Here are some points, one per row:
4 & 28 & 7 & -8 & 30 & -14 & 38 & 19 & -27 & -4 & 7 & 27 & 13 & 3 & -25 & -4 & -14 & 33 & 38 & -26 & -38 & -12 & 26 & -24 & -24 & -7 & 23 & 25 & -27 & 30 & -8 & -12 \\
10 & -36 & 17 & 1 & -1 & -40 & -4 & 1 & 6 & 25 & 27 & -22 & 32 & 34 & -29 & -23 & 4 & 21 & -36 & 8 & 0 & -29 & -31 & -27 & -24 & -5 & -5 & 2 & -2 & 35 & -34 & 16 \\
18 & 35 & -7 & 34 & 26 & -15 & 17 & 28 & -17 & -39 & 9 & 27 & 20 & 5 & -25 & 0 & 35 & -9 & 20 & -20 & 1 & -27 & 25 & -29 & -35 & 29 & -7 & 19 & 15 & 22 & 34 & -26 \\
-10 & 37 & -28 & -26 & -28 & -24 & -32 & 31 & -33 & 0 & -1 & -35 & 34 & -1 & -27 & 10 & -27 & 31 & -13 & 0 & -3 & 5 & 29 & 9 & -8 & -33 & 14 & 38 & 31 & -7 & -22 & -25 \\
-1 & -1 & -1 & -42 & 30 & -30 & 5 & -12 & 5 & -7 & -36 & -36 & -8 & 1 & 2 & -35 & -18 & -3 & -21 & -25 & 3 & -33 & -34 & -32 & -17 & 5 & 34 & 0 & 35 & -7 & 11 & -29 \\
30 & -24 & -28 & -26 & -26 & 27 & -18 & -35 & 25 & -31 & -8 & 5 & 20 & 13 & 32 & 24 & -33 & -26 & 27 & -16 & 24 & 24 & 0 & -37 & 1 & -19 & -38 & -16 & 22 & 3 & 7 & 30 \\
11 & 28 & -8 & 23 & -28 & 26 & 32 & -19 & 19 & -8 & -31 & -39 & -30 & 26 & -29 & -26 & 29 & -31 & -26 & 25 & -23 & 38 & -2 & 13 & 22 & 24 & -21 & 36 & -32 & -18 & -3 & 23 \\
-29 & -17 & 25 & 23 & 16 & -20 & 18 & 25 & -28 & 0 & -40 & 20 & 29 & -29 & -1 & 24 & 26 & 0 & 17 & -20 & 38 & -15 & 34 & -35 & 40 & 23 & 7 & 17 & -28 & 30 & 18 & 1 \\
26 & -24 & -29 & 11 & 37 & 36 & 11 & 4 & 24 & 16 & 25 & -23 & -30 & -26 & 7 & 28 & -3 & 34 & -12 & -26 & 30 & -36 & -1 & -23 & 1 & -27 & 32 & 1 & -9 & -35 & -33 & 25 \\
-15 & 23 & 21 & 23 & 10 & -38 & 24 & 3 & 4 & 35 & -17 & 23 & -3 & -35 & 39 & 36 & -11 & -31 & -1 & -30 & -4 & -24 & -12 & 7 & 26 & 21 & 1 & 32 & -22 & -4 & 31 & 0 \\
-33 & -31 & 27 & -33 & -29 & 35 & -8 & 29 & -28 & -4 & 31 & -1 & 29 & 24 & 32 & -25 & 34 & -34 & 29 & -37 & -8 & -23 & 14 & 30 & -31 & 22 & 33 & 20 & 16 & -20 & -23 & 24 \\
33 & -25 & 29 & -2 & 2 & 28 & -27 & 6 & -34 & 32 & -19 & 35 & -33 & -6 & 32 & -38 & 5 & -23 & -2 & 28 & -26 & -6 & 2 & -7 & 10 & -25 & -39 & 5 & 26 & -19 & -32 & -38 \\
-28 & 2 & -34 & 27 & -3 & 9 & 18 & -25 & -2 & 26 & 4 & 39 & 37 & 17 & -31 & -33 & -3 & 1 & -22 & -4 & -18 & 8 & -41 & -3 & 5 & -8 & 9 & -5 & -26 & -40 & 5 & -20 \\
11 & 27 & 28 & 31 & -26 & 18 & 28 & -8 & 30 & 30 & 24 & -21 & 25 & 30 & 24 & -27 & 27 & 17 & 30 & 25 & 32 & 2 & 29 & 29 & 32 & 26 & 32 & 22 & 39 & -25 & -21 & 18 \\
30 & 5 & 1 & -32 & 3 & -3 & -32 & -37 & -11 & -18 & 31 & 5 & -27 & -19 & 6 & 26 & 32 & 25 & -40 & -10 & -28 & 25 & -16 & 30 & 23 & 16 & 37 & -19 & -29 & 27 & 22 & 1 \\
-26 & 4 & 28 & -3 & 32 & 2 & 4 & 23 & -28 & -23 & -29 & 36 & -27 & 31 & 17 & 14 & -18 & 5 & -25 & -1 & 42 & 34 & -33 & 29 & -11 & -4 & -23 & -20 & 33 & -3 & 13 & -6 \\
15 & -2 & 8 & -22 & -43 & 27 & -15 & 9 & 38 & -32 & -9 & 9 & -25 & -28 & -38 & 20 & 28 & 27 & 1 & -10 & -32 & 13 & -26 & 5 & 27 & -26 & 2 & -24 & 9 & 28 & 22 & -9 \\
16 & -29 & -1 & 41 & 4 & -7 & -23 & -34 & -41 & -25 & 27 & -8 & 4 & -17 & 3 & 23 & 31 & 26 & 41 & 35 & -2 & 19 & -34 & 3 & 26 & -34 & 1 & -19 & 0 & 21 & 29 & 0 \\
29 & 29 & -26 & -24 & -29 & -31 & -32 & 6 & 8 & 4 & -39 & 32 & -6 & 12 & 7 & -5 & -22 & 4 & 32 & 32 & 9 & -5 & 24 & 9 & -30 & -25 & 30 & -7 & -48 & -1 & -22 & -22 \\
-33 & 37 & 20 & 35 & 21 & -2 & -13 & 26 & 26 & 4 & 6 & -27 & -34 & 31 & 24 & -33 & -32 & -5 & -19 & -36 & 23 & 17 & -17 & 22 & 26 & -12 & -23 & -28 & -3 & 37 & 20 & 31 \\
13 & 5 & -22 & -24 & -16 & -10 & -11 & -20 & 30 & -28 & 37 & 9 & -1 & -29 & 20 & 24 & -25 & -44 & 19 & 32 & 26 & 29 & 31 & -5 & 6 & -24 & 33 & -27 & 28 & 2 & -29 & -1 \\
-33 & -3 & -34 & 1 & -38 & 11 & 34 & 1 & -3 & 34 & 30 & -1 & 16 & 24 & 10 & 11 & -28 & 28 & -26 & 32 & 0 & 0 & -22 & -31 & -29 & 39 & -3 & -33 & 1 & 34 & 3 & -35 \\
-35 & 34 & 29 & -15 & 10 & 29 & 14 & -32 & 30 & 25 & -25 & 25 & 5 & 3 & -4 & 40 & 24 & -21 & 1 & 38 & -32 & -37 & -1 & -6 & 20 & 17 & -30 & 20 & -20 & -24 & -4 & 30 \\
3 & 23 & 25 & -32 & 33 & 1 & 0 & 28 & 27 & -29 & 26 & -31 & 40 & -43 & 25 & -37 & -5 & 24 & 4 & 32 & 24 & 22 & -23 & 29 & 17 & 31 & -36 & -23 & -35 & 15 & 18 & -8 \\
20 & -25 & -28 & -30 & 4 & 21 & -26 & 36 & 24 & 47 & 24 & -25 & -30 & -21 & -34 & 23 & 31 & 21 & 32 & -26 & 26 & 10 & 3 & -24 & -7 & -19 & -36 & 2 & 0 & -7 & 12 & 24 \\
-29 & -26 & -26 & 2 & -32 & -32 & -4 & -33 & -31 & -34 & 2 & -1 & -38 & -15 & -32 & -3 & -7 & -17 & 2 & 3 & 33 & -33 & 20 & 32 & -29 & 35 & -33 & 24 & 1 & -22 & -27 & 32 \\
-23 & -39 & -29 & 21 & 34 & -30 & 25 & -28 & 13 & -2 & 7 & 20 & 3 & 27 & -23 & -22 & 2 & -24 & -23 & -31 & -29 & 6 & 43 & 36 & 6 & -9 & -30 & -10 & -23 & -25 & 1 & -37 \\
6 & -35 & 24 & 4 & 1 & 21 & 6 & 38 & -28 & -26 & -28 & -3 & -20 & 24 & 20 & 6 & -35 & 7 & -27 & 34 & -39 & 20 & 13 & 19 & -4 & 4 & 10 & -29 & 23 & -34 & 38 & 38 \\
21 & 2 & 12 & 43 & 5 & 8 & -31 & -30 & 2 & 30 & -33 & -37 & 6 & -38 & -4 & 3 & -27 & -32 & 1 & -5 & -30 & 9 & 0 & -19 & -38 & -16 & 26 & -5 & 25 & 6 & -26 & -25 \\
There is one direction along which these points spread out most. Take the direction at right angles to it along which they spread out most. Go by this last direction. Where along it does each point below lie, from 0 to 99? 50 is the average, and the first point above lies past it. One standard deviation of the points above along it is 16.
-33 & -3 & -34 & 1 & -38 & 11 & 34 & 1 & -3 & 34 & 30 & -1 & 16 & 24 & 10 & 11 & -28 & 28 & -26 & 32 & 0 & 0 & -22 & -31 & -29 & 39 & -3 & -33 & 1 & 34 & 3 & -35 \\ 55
-15 & 23 & 21 & 23 & 10 & -38 & 24 & 3 & 4 & 35 & -17 & 23 & -3 & -35 & 39 & 36 & -11 & -31 & -1 & -30 & -4 & -24 & -12 & 7 & 26 & 21 & 1 & 32 & -22 & -4 & 31 & 0 \\ 39
13 & 5 & -22 & -24 & -16 & -10 & -11 & -20 & 30 & -28 & 37 & 9 & -1 & -29 & 20 & 24 & -25 & -44 & 19 & 32 & 26 & 29 & 31 & -5 & 6 & -24 & 33 & -27 & 28 & 2 & -29 & -1 \\ 63
-35 & 34 & 29 & -15 & 10 & 29 & 14 & -32 & 30 & 25 & -25 & 25 & 5 & 3 & -4 & 40 & 24 & -21 & 1 & 38 & -32 & -37 & -1 & -6 & 20 & 17 & -30 & 20 & -20 & -24 & -4 & 30 \\ 31
6 & -35 & 24 & 4 & 1 & 21 & 6 & 38 & -28 & -26 & -28 & -3 & -20 & 24 & 20 & 6 & -35 & 7 & -27 & 34 & -39 & 20 & 13 & 19 & -4 & 4 & 10 & -29 & 23 & -34 & 38 & 38 \\ 28
-26 & 4 & 28 & -3 & 32 & 2 & 4 & 23 & -28 & -23 & -29 & 36 & -27 & 31 & 17 & 14 & -18 & 5 & -25 & -1 & 42 & 34 & -33 & 29 & -11 & -4 & -23 & -20 & 33 & -3 & 13 & -6 \\ 26
15 & -2 & 8 & -22 & -43 & 27 & -15 & 9 & 38 & -32 & -9 & 9 & -25 & -28 & -38 & 20 & 28 & 27 & 1 & -10 & -32 & 13 & -26 & 5 & 27 & -26 & 2 & -24 & 9 & 28 & 22 & -9 \\ 43
4 & 28 & 7 & -8 & 30 & -14 & 38 & 19 & -27 & -4 & 7 & 27 & 13 & 3 & -25 & -4 & -14 & 33 & 38 & -26 & -38 & -12 & 26 & -24 & -24 & -7 & 23 & 25 & -27 & 30 & -8 & -12 \\ 74
26 & -24 & -29 & 11 & 37 & 36 & 11 & 4 & 24 & 16 & 25 & -23 & -30 & -26 & 7 & 28 & -3 & 34 & -12 & -26 & 30 & -36 & -1 & -23 & 1 & -27 & 32 & 1 & -9 & -35 & -33 & 25 \\ 64
-33 & -31 & 27 & -33 & -29 & 35 & -8 & 29 & -28 & -4 & 31 & -1 & 29 & 24 & 32 & -25 & 34 & -34 & 29 & -37 & -8 & -23 & 14 & 30 & -31 & 22 & 33 & 20 & 16 & -20 & -23 & 24 \\ 57
-33 & 37 & 20 & 35 & 21 & -2 & -13 & 26 & 26 & 4 & 6 & -27 & -34 & 31 & 24 & -33 & -32 & -5 & -19 & -36 & 23 & 17 & -17 & 22 & 26 & -12 & -23 & -28 & -3 & 37 & 20 & 31 \\ 19
